[[  4  -1   1  -1  -1]
 [  1  -2  -4   0  -9]
 [ -1   4 -11   2 -25]
 [  0   0  -8   2 -27]
 [  0  -2  -4   0 -10]
 [  5  -2   1   0  -8]
 [ -1   4 -11   2 -24]
 [ -1   1  -9   3 -29]
 [  0   0  -9   2 -24]
 [  5  -2   2   0  -6]
 [  0   1  -8   2 -27]
 [  1  -2  -4   0  -9]]
->
[[ -9   0  -4  -2   1]
 [-27   2  -8   1   0]
 [ -6   0   2  -2   5]
 [-24   2  -9   0   0]
 [-29   3  -9   1  -1]
 [-24   2 -11   4  -1]
 [ -8   0   1  -2   5]
 [-10   0  -4  -2   0]
 [-27   2  -8   0   0]
 [-25   2 -11   4  -1]
 [ -9   0  -4  -2   1]
 [ -1  -1   1  -1   4]]

[[ -5   6   7   5  11   8   2  10 -23]
 [ -9   8   8   8  10   8   1  12 -23]
 [-22   0   2   7  -7   1   5  -6   4]
 [  0   7   5   2 -13   7   9 -18 -21]
 [  4 -14   2 -10 -10   0   0   5  30]
 [  3  -3   5  -5  10   8   5   5 -15]
 [  2   5   1   3   3   2  -3   9  -7]
 [  8  -6  -1 -10   2   4   4   1  -1]
 [  0   2   5   0  12   8   4   6 -23]]
->
[[-23   6   4   8  12   0   5   2   0]
 [ -1   1   4   4   2 -10  -1  -6   8]
 [ -7   9  -3   2   3   3   1   5   2]
 [-15   5   5   8  10  -5   5  -3   3]
 [ 30   5   0   0 -10 -10   2 -14   4]
 [-21 -18   9   7 -13   2   5   7   0]
 [  4  -6   5   1  -7   7   2   0 -22]
 [-23  12   1   8  10   8   8   8  -9]
 [-23  10   2   8  11   5   7   6  -5]]

[[ -1 -28  -3]
 [ 11 -11  -4]
 [  6  -8  -4]
 [ -8  -1   0]
 [-10  -1   1]]
->
[[  1  -1 -10]
 [  0  -1  -8]
 [ -4  -8   6]
 [ -4 -11  11]
 [ -3 -28  -1]]

[[ -7 -19 -10   5  -8  11]
 [  2  15  10  18   5   3]
 [ 15   2  11  12  -6  12]
 [ 31  -9  30  11  11   1]
 [ -7 -10 -14  21 -13  12]
 [ 31 -13  15   5   9   5]
 [  1   9  -4  14 -11  14]
 [ 21  -2  18  12  16   2]
 [ 26  -6  30   9  11   2]
 [  3   6  -9   4   1 -29]]
->
[[-29   1   4  -9   6   3]
 [  2  11   9  30  -6  26]
 [  2  16  12  18  -2  21]
 [ 14 -11  14  -4   9   1]
 [  5   9   5  15 -13  31]
 [ 12 -13  21 -14 -10  -7]
 [  1  11  11  30  -9  31]
 [ 12  -6  12  11   2  15]
 [  3   5  18  10  15   2]
 [ 11  -8   5 -10 -19  -7]]

[[-36 -25]
 [ -9  -2]
 [  9  -5]
 [  9  -4]
 [ -2  11]
 [ -3   9]
 [-15  -7]
 [-19 -27]
 [-32 -20]]
->
[[-20 -32]
 [-27 -19]
 [ -7 -15]
 [  9  -3]
 [ 11  -2]
 [ -4   9]
 [ -5   9]
 [ -2  -9]
 [-25 -36]]

[[ 24  10]
 [-35  12]
 [ 21 -32]
 [ 31  11]]
->
[[ 11  31]
 [-32  21]
 [ 12 -35]
 [ 10  24]]
---
[[ -2  -1  12]
 [-14  -1  32]
 [ -5  -3 -13]]
->
[[-14  -1  32]
 [ -5  -3 -13]]

[[  2  19 -14  17]
 [ -6 -11   9  -8]
 [-18  23 -27   1]
 [ -5  13 -17  -4]]
->
[[ -6 -11   9]
 [-18  23 -27]]

[[  8   2   9 -26 -14]
 [-32  29  12   6  13]
 [-20   4  24 -12   0]
 [  0   2   8   7  -6]
 [ 11  -2   5   3   5]]
->
[[-32  29  12]
 [-20   4  24]]

[[ 26  10 -22 -32 -16]
 [-22  27  -3 -20 -18]
 [  4 -15  12  27  -4]]
->
[[-22  27  -3]
 [  4 -15  12]]

[[-21  -5   6  14 -22]
 [ 13  24  26 -11  -1]
 [-26  32  -3  -4  -5]]
->
[[ 13  24  26]
 [-26  32  -3]]

[[-28   1   0   9  -9]
 [  3  -2   2   0   2]
 [-20   0  -8  13  11]]
->
[[  3  -2   2]
 [-20   0  -8]]

[[-34  -3 -25  11 -23]
 [-28  31  30   5  18]
 [-24  19 -12 -24 -36]]
->
[[-28  31  30]
 [-24  19 -12]]

[[-12  18  -5]
 [  3  -6 -29]
 [ 35 -14  -9]
 [  4  -9 -32]
 [  1  -5 -28]]
->
[[  3  -6 -29]
 [ 35 -14  -9]]

[[-10  33  -5  14]
 [-11 -15 -17   9]
 [-11  12 -26  25]
 [ -8   1  23  -4]
 [ -3   0 -33  32]]
->
[[-11 -15 -17]
 [-11  12 -26]]
